A state moves one step at a time under one of 6 hidden systems, and each row is a state written as 20 numbers. Each run below is a few steps of one system.
path 1, gan (8 x 20):
[[ 18  34 -17 -51  61 -14   6  46  29 -10 -58  37 -79 -26 -28 -28  27 -36
   42  -7]
 [ 19 -36 -64  50  20  54 -25   4  28   9  18 -52  40 -34  -5   0  37  -1
   16  70]
 [-51   2  20  20 -49 -24  -3 -36   7 -45  37 -41   8  20  -6  15 -83   0
  -48  17]
 [ 33  54  35 -51 -17 -14 -16  50 -29 -24 -23  40 -16 -43 -28  -6 -33 -10
    8 -42]
 [ 41 -13  -2   6  29   8  -2  28 -47  28  10  14  57 -24  17  13  68  33
   12  41]
 [-63 -32   2  14  21 -41  16 -27 -23  -2  19  -4  -6  42  51 -29 -12  13
  -29  38]
 [-13 -13   2 -30  19  -3 -39  19  23 -39 -21  26 -65  -4  -4 -36 -19 -48
    6 -25]
 [ 31 -11 -18   9  17  20 -22  16  35 -23  -3 -16   2 -43 -42  45  38 -11
   17  44]]
path 2, Zosil (8 x 20):
[[-32 -28 -32   3 -17 -27  73 -64 -26  17   1 -12  10 -15  16 -60   0  37
    8  25]
 [ 29 -16  29   4 -77  34 -19 -11  -4  10  -4   7  22 -49 -24  27  -8  16
    0 -70]
 [ 26  45  16  18  36  16 -35  55  14   7  13  -9  28  35  -4  68  16  -7
  -10  25]
 [-15  -6 -29  -9  57 -19  32   2 -26  28  -5  17  -9  36  45 -54  35   3
   16  30]
 [  9 -41 -13 -14 -48  25  13 -60   6  -8   4   8 -10   6  -7 -40  -9 -21
   20 -61]
 [  1  16  41  13 -27  -2  -1 -13  28 -15  11 -12   6  21 -33  84 -14   3
  -20 -15]
 [-18  54   8   5  42 -28  21  42  -1  45 -27   1 -11   2  16  14  13  29
   -1  23]
 [ 20   8 -53  -1  -7  29  19 -11  -9  30  -3 -14  15 -11  12 -72  -6   2
   29  -6]]
path 3, rud (8 x 20):
[[ -54  -76    6   11   19  -20  -12  -42   70  -46  -20   -4  -74  -15
   -28   38   30  -24   -8   28]
 [ -79   59   33   23   -7  -44   28    9   34   41  -32  -21  -49   20
    14   18  -58   32  -36  -21]
 [  25   91  -37  -17  -10   16    2   47  -16    5   -2  -23   17  -30
    -7  -66  -73  -11   13   -5]
 [  35  -44  -21   -1   -9   13  -25   18  -42  -24    8   -2   42 -105
   -11  -23   28   19   16   56]
 [   6  -40   61   15   10  -11  -36   24  -32   25   -1   38   25    1
    29   72   63   33  -22   -6]
 [   9   27   14   -9   50    6  -25   23    7  -10   24   21   -6  111
    24   24    2  -43  -13  -12]
 [ -30  -24  -32  -26   30  -21    7  -30   18  -56    4    3  -53   23
    -2  -65  -20  -48    7   26]
 [ -47  -19   18   -4  -35  -28    4   -7   28   -8  -44    0  -59  -75
   -21  -10  -26   14   -7  -23]]
path 4, vovas, 8 rows:
[[ 10  33  10 -36   9 -11  27 -17  14 -12  -7  29 -35  66 -14  -6 -13 -33
   13 -48]
 [-18   0 -42  12   9  12  42 -43  63  19 -22 -25 -41  21 -21  -4   9 -11
   21  -2]
 [-25  44   2  23 -22  -8  50 -23  17  52 -10 -25   5  24   1  22 -20  36
   -8 -17]
 [ 15  60  10 -28  -3  -7  39 -11   8   3  -4   9 -13  58 -17   9 -24 -16
   11 -39]
 [  9  10 -38  -7  10  14  50 -45  49   7 -13 -15 -26  37 -30   2  13 -15
   29  -7]
 [-18  18  -7  20 -21   2  59 -43  25  54 -10 -19   1  34   2  17   2  30
    3 -26]
 [ -5  49  16 -14 -10  -6  39 -20  17  22  -8   9 -18  64  -7  16 -21  -3
    1 -54]
 [ -7  26 -21  -7  13   2  45 -35  51   7 -18  -8 -43  52 -21   3  -2 -23
   20 -19]]
path 5, Mub, 8 rows:
[[-22   5  68 -40  30 -76   5  39 -36 -14 -32  60 -38 -30   1  36  31  26
  -14  10]
 [-19  19 -54   9  56  22 -34  52  44  18 -33 -20 -55 -25  14 -63 -10 -28
   19  18]
 [-23  22   6  36 -35  14 -35   2   9 -32  47 -53  30  24   4  15 -84 -13
  -42  13]
 [ 12   9  49 -24 -31 -39  -3  29 -61 -18  -8  30  21 -83 -14  16  -5  39
  -12   6]
 [ 44   6 -26  -6  44  42 -52  69  10  12 -21  13  -4 -32   3 -20  38 -25
   31   3]
 [-18 -10   9  31  26  12 -58  24  -7  -9  43 -13  27  67  48  11 -19 -18
  -37  19]
 [-41 -13  53 -20 -16 -45 -20  16 -42 -12  -7  35 -20 -26  30 -19 -30  17
  -31 -23]
 [  3  20   2 -13  14   9 -45  52  36 -18 -36   5 -52 -47 -27  -3 -16 -29
   10 -16]]
path 6, gan, 8 rows:
[[ 12  27 -21 -13  -8  -8  11  13 -49 -13  23 -10  38 -24   9 -53 -35  10
    4  26]
 [ -2 -49  34  -9 -11  -7 -43   8 -49 -27  20  30  15 -20  28 -11   2   0
  -19  -5]
 [-20 -11  35 -16  41 -44  -6  22  -7 -15 -16  30 -31  -1   3  31  30   6
  -12  26]
 [-12  16 -36   3  53  -8  -2  28  10   1 -14 -13 -22  -9   8 -33   7 -11
   10  53]
 [ -6 -23 -27  14  -2  20 -40   1   8 -45  26 -30   7  -9  -3 -26 -27 -30
   -9  34]
 [ -4   0  30 -10 -25 -21 -19   7  -5 -53  11  -3  -1 -38 -29  27 -28  -2
  -19  17]
 [  9  38  16 -11  13 -27  -1  52 -33   0  -9   7  13 -43  -2  10  -6  23
   -6  27]
 [  4  -4  -6   1  30  -9 -17  26 -47  -2  21   5  29  10  37 -30   4   4
   -9  42]]
path 7, Lur, 8 rows:
[[ 29  35 -12  16 -10  17 -13  19 -40 -26  57 -36  80  11  -1   8 -35   3
  -20  59]
 [ 51  15  20 -60 -21 -14  -8  14 -36 -77   9  35   2 -39 -50  -4 -15 -31
   13  -4]
 [ 12 -27   6 -25  58  11 -62  38  19 -32 -13  42 -50  23   7  -9  30 -58
   13  -9]
 [-62  -8  22   7  46 -44 -15  20 -20  -1  10  10 -22  48  57 -14 -15   2
  -39  33]
 [-60  18  19   5 -37 -31  -1   3   2  -5 -13 -20 -30 -37   7 -28 -75  18
  -32 -14]
 [ -4  12 -14  39 -22  39 -49  29  51  -8  -4 -48  -5 -46 -26  18 -39 -10
   -8   6]
 [ 35  37  -1  11  18  13 -32  52 -20 -20  28 -21  51 -16  -9  28  -6  -2
  -11  55]
 [ 42  31   7 -51   7 -12 -14  32 -49 -53  19  30  12  -2 -10 -34 -25 -32
    9   6]]
path 8, Lur:
[[-30  62   0   4  35 -25  -5  71   8  28 -38  -2 -36 -28  14 -16 -27  14
   -7  12]
 [-14   6 -42  21 -12  27 -28   9  -5 -10  25 -42  18 -11  23 -65 -64 -17
  -10  18]
 [ 11 -23  24   3 -36   0 -38  -3 -10 -69  35 -13  27 -32 -32  36 -27 -12
  -25  27]
 [ 30  39  35 -29  24  -9 -39  66  -1 -24 -20  31 -19 -21 -24  38   4 -16
    1  -4]
 [ -9  26 -20 -18  57  -4 -24  44  -7 -16   5   8 -22  38  30 -52 -18 -37
    0  20]
 [-47 -37   5  -3  -9 -32 -25 -11 -21 -48  23  -5 -12  -8  25 -40 -44 -11
  -33  27]
 [-29  -3  42  12 -27  -8 -51  30  19 -26 -10  -2 -27 -45 -11  36 -38  -2
  -31 -20]
 [ -3  62  -2  17  30  10 -36  65  28   1  -6 -27  -4  -3  -6  20 -31 -10
  -11  23]]
path 9, vovas:
[[  4 -42   0  13  29  10  -8   4 -11  48 -11  27   5   7  38  -1  69  21
   12  -5]
 [-40 -34  14   8  -6  -5 -30  -6 -19   3  13  13  -8  29  52 -41 -28  -5
  -28 -27]
 [-34  -7  16  -5 -13 -22 -25   3  26 -51  -7  -6 -42 -30 -22   4 -44 -21
  -19   6]
 [  5  37 -13   8  18  -2  -2  48  15   6 -23 -19  -6 -56 -23  15   3  13
   10  37]
 [ 33  33 -22   0  12  15   4  23 -40  13  21  -8  54   5  16 -21   2  10
    7  29]
 [ 29 -36   0 -17 -23   8   4 -36 -34 -36  34  14  34  11  -7 -13   7 -13
    7  -1]
 [  0 -57  21   4 -15  10 -21 -18   9  -3 -10  19 -14 -22  -7  29  38   2
    2 -24]
 [-26 -12  20  18  27  -2 -38  35   6  26 -16  12 -21   5  37   6  15   8
  -16  -8]]
path 10, Mub:
[[-29   3  22  -3   2 -14  18 -19  49  21 -34  13 -59  29 -10  33   7  -4
    1 -45]
 [-27  49 -20  -5  17 -29  58 -15  35  -1 -15 -24 -31  14 -26   1 -22   1
    5  29]
 [ -1   8 -44   8 -29   3  42 -33  -1  -6   8 -40  24 -34 -22 -32 -26  15
    9  36]
 [ 48 -14 -13   4 -46  33  12 -26 -14   7  13  -7  49 -27 -22  11  20  16
   18 -16]
 [ 42 -18   7 -10  16  14  11  -9 -16  20   5  31  28  32   1  29  63   5
   21 -10]
 [-13 -33  -7  -6  35  -4  15 -27   1  18  -2  24 -20  60  32 -18  37 -11
   11  -8]
 [-44 -19  -1   1 -14 -12  24 -51  33  -2  -9  -4 -44  33   1 -13 -19 -11
   -5 -30]
 [-14  23  -1  -2 -26 -17  48 -32  37  -5 -21 -20 -25 -19 -46  27 -17  10
    4  -7]]
path 11, Zosil (8 x 20):
[[ 14   6 -62  33  -2  28  35 -37 -17  11  51 -54  74  44  18 -28 -10   7
    3  58]
 [ 21 -55  43 -15 -35 -13  26 -38 -61  21   5  50  34  -5  15  23  59  38
    3 -35]
 [ 36  21  16  -1  13  46 -42  35  43  30 -21  23 -22  40  -5  41  23 -32
   17 -73]
 [-26  35 -30  13  48  -6  36 -18  27  12  20 -28  -2 105  19  -3  -9 -16
   -6  35]
 [-19  -6  -1 -18 -36 -31  81 -62 -21  33 -15  11  -4  -2   2 -30   5  41
   12 -30]
 [ 36  26   8  18 -58  46  -2  -3  31  34 -13 -17  16 -24 -36  47  -7  14
   11 -61]
 [ 14  40  -3  34  32  11   4  28  -3  43  18 -22  49  45  17  46  20  24
  -12  37]
 [ 18  -7 -17 -13  23   2  35 -11 -43  49  -3  30  18  31  45 -50  43  18
   25 -15]]
path 12, rud (8 x 20):
[[   6   86  -42   -5  -53   32   39  -16   67    3  -20  -49  -28   -4
   -60  -22  -88  -26   23  -57]
 [  13   17  -66   29  -36   11   58  -19   -2   23   -2  -67   51 -102
   -36  -28   -7   50   24   63]
 [  37  -19   18   23  -40   23   11    1  -66   81    3   16   80  -38
    36   12   52   76    5  -31]
 [  79   -8   11    0   -4   61  -24  -12  -19    5   50   20   70   88
     6   50   45  -23    9  -34]
 [   4  -57  -28  -13   35   -5   45  -85   21  -36   27   10  -12   95
   -10    7   51  -40   20   26]
 [ -53  -39   -9   -3  -27  -12   52  -84   53   20  -35    3  -72   33
    -5  -21   -4   -4    9  -63]
 [ -12   53  -22   23  -69   25   39  -31   63   21  -17  -59  -10  -15
   -47    9  -73    6    6  -45]
 [  30   52  -52   18  -36   14   70  -16  -14   37    5  -50   65  -51
   -28  -13  -11   47   25   37]]

Which system made each run below?
path 13 (2 x 20):
[[-22 -21   8  32   8 -26  38 -31  17   5   4 -25  16  -2 -23  77  43  38
  -15  65]
 [-41  59 -17   1   0 -17  17  18   9  22 -15 -21 -29   6  21 -54 -72   6
  -12  -8]]
 : gan
path 14, 2 rows:
[[  1  -5  33  24 -53  13  -1 -16  84  -6 -35 -23 -30 -55 -82 114  10  12
    0 -34]
 [-47  71   6  56  44 -10 -26  80   9  67  -8 -44  16   7  49  24 -27  41
  -38  47]]
 : Zosil
path 15, 2 rows:
[[ 34  19 -40  -3  -4  37  49 -46  56  12 -13 -20  -9  34 -46  18  20 -19
   41 -23]
 [  4   0 -25  32 -69  39  34 -51  29  41  -6 -39  20 -19 -20  -2 -20  25
   13 -43]]
 : gan
path 16 (2 x 20):
[[ 14  43  -1 -21  32  10 -39  56   9 -10 -16  15 -27  15   4 -21 -23 -38
    7 -22]
 [-21 -26 -17   6  20 -10 -35  18   4 -47   7 -15 -12 -40  -4 -20 -14 -17
  -12  58]]
 : rud
path 17, 2 rows:
[[ 23  26  -2  24 -63  31  43 -26   3  72 -12 -22  43 -19 -13  28   2  48
   14 -51]
 [  7  22  21  11 -32  15  26 -28 -17  68   9  12  32  71  37  11  -3  29
   -6 -76]]
 : gan
path 18 (2 x 20):
[[  0 -47  27   8 -11   4  -6  -2   7  39 -39  31 -19 -46   3  30  60  29
    9 -37]
 [  4  33  -6  19  11  42 -50  40  25  18  10 -17   2  49  25  -2 -31 -26
   -8 -32]]
 : Zosil
path 19:
[[  0  45  38 -22  -5 -42   7  45  10 -25 -35   9 -29 -70 -55  53 -13  15
   -4  15]
 [ 50  49 -47  -2  49  37  -9  60  -6  30  -9  -2  22  -9   4 -27  26 -11
   34  22]]
 : vovas
path 20:
[[-49  13  -7  39  69 -37   9  30  17  28  -3 -25  -7  19  27  32  28  29
  -21  87]
 [-27  29 -24   1 -30   0  11   3 -30  26   3 -16   9 -10  42 -95 -71  14
   -7 -28]]
 : Mub
path 21 (2 x 20):
[[ 54  46 -19 -47 -42   6 -15  34 -44 -72  18  -6  30 -79 -51 -52 -70 -27
   14  12]
 [ 14 -72 -10  13  24   2 -34  10  10 -56  10 -12   8 -75 -38  47  62  -5
    4  95]]
 : Zosil
path 22, 2 rows:
[[ 88 -22  -2 -29 -23  44 -33  -1 -21 -56  35  17  50 -21 -45  23  27 -34
   25  -5]
 [  6 -59  22  26  46   4 -30  15 -18  30   7  27  23  19  41  52  92  24
   -8  23]]
 : Mub
path 23 (2 x 20):
[[  6  33  -4 -27  27 -34  64 -16  14 -17 -14   5 -17  17 -39  29  24  -1
   17  35]
 [ 24  19 -37   1 -10  26  42 -18   3  57 -19  -3  10  -1   2 -36  16  17
   35 -37]]
 : vovas
path 24 (2 x 20):
[[  1  30 -20  -4  25  -8  59 -23  29  32 -14  -6 -15  41 -10  13  27   6
   22   4]
 [ -5 -31 -32   6  -5   0  41 -40 -12  34 -10  -4   7 -21  15 -40  32  27
   21   9]]
 : Lur
path 25, 2 rows:
[[-43  25 -20  56  36  17  21  -4  95  77 -38 -38 -43  54   5  48  24  12
    1  -5]
 [-26  75 -14 -17 -22 -45  89 -41 -21  -1  20 -26  14  56  -4 -37 -72  13
  -11  15]]
 : Mub
path 26 (2 x 20):
[[   2  -23  -67  -15   31    0   -1   -4  -36  -49   34  -15   16  -17
    17 -104  -18  -30   11   75]
 [  -4 -103   28  -21  -46  -11  -24  -52  -24  -72   16   26   -8  -58
   -22   -4   13  -11   -8   -8]]
 : Zosil
path 27 (2 x 20):
[[-32  25 -13 -41   7 -59  65   0 -10   9 -59  22 -63 -72 -12 -65  -9  26
   26   3]
 [-13 -65 -37  51 -20  73 -64 -11  37  34  -1 -27  -3 -10  36 -45  -4 -14
   -1 -41]]
 : Lur
path 28, 2 rows:
[[-20 -23  20  67 -35  60 -75  12  70  36  -3 -36  -7  18  11  63 -14  -3
  -26 -59]
 [ 38  86  13 -22 -14 -10  64 -23  20 -14  10  -6   9  75 -56  65 -16 -15
    8 -17]]
 : gan
path 29, 2 rows:
[[ 29  42  -5   7 -16  32 -31  21  16 -20  24 -24  23  16 -19  17 -43 -27
   -5  -8]
 [ 20  11  -9 -21  28 -15  -2  14 -10 -54  12   2   3  -9 -28   6   6 -22
    4  56]]
 : Lur
path 30:
[[ 21  53 -27 -29  19  19   8 -14  85 -60  -2 -16 -58  70 -67  18 -36 -84
   27 -15]
 [-89  -4  -9  33  -1 -68  82 -61  32  10 -12 -48 -25  -4  -9  23 -11  49
  -25  69]]
 : Zosil
path 31:
[[-51  51   0  27  -1 -29  17  51 -49  90 -27 -12  15 -48  70 -62 -39  77
  -21   1]
 [100  23 -46 -30 -41  62  -2   7 -47 -16  32  -1  74 -37 -24 -57 -11 -19
   41 -16]]
 : Zosil
path 32 (2 x 20):
[[ -2   3 -12 -14  24  22 -55  60 -16  30 -24  30 -30 -16  55 -89 -15 -19
   10 -44]
 [  0 -35  21   4 -26   5 -76  20  -3 -83  31 -14  12 -46 -22  18 -36 -31
  -30  28]]
 : rud
path 33, 2 rows:
[[ 16  -2   1 -22  25  -8 -23  49 -41   4 -16  33  -2 -45  21 -40  19   4
   10   7]
 [  6 -38 -23  16  -6  34 -53  10 -11 -25  31 -16  25 -12  20 -35 -17 -18
   -7  17]]
 : vovas
path 34 (2 x 20):
[[ 35 -22 -13 -10 -57  56 -26 -47   4 -29  37  -1  17  53  -6 -34 -43 -54
    8 -76]
 [-25 -45  28  19   6 -18  10 -42  60 -24  -8  -7 -33  12 -39  94  43  -2
  -13  22]]
 : vovas
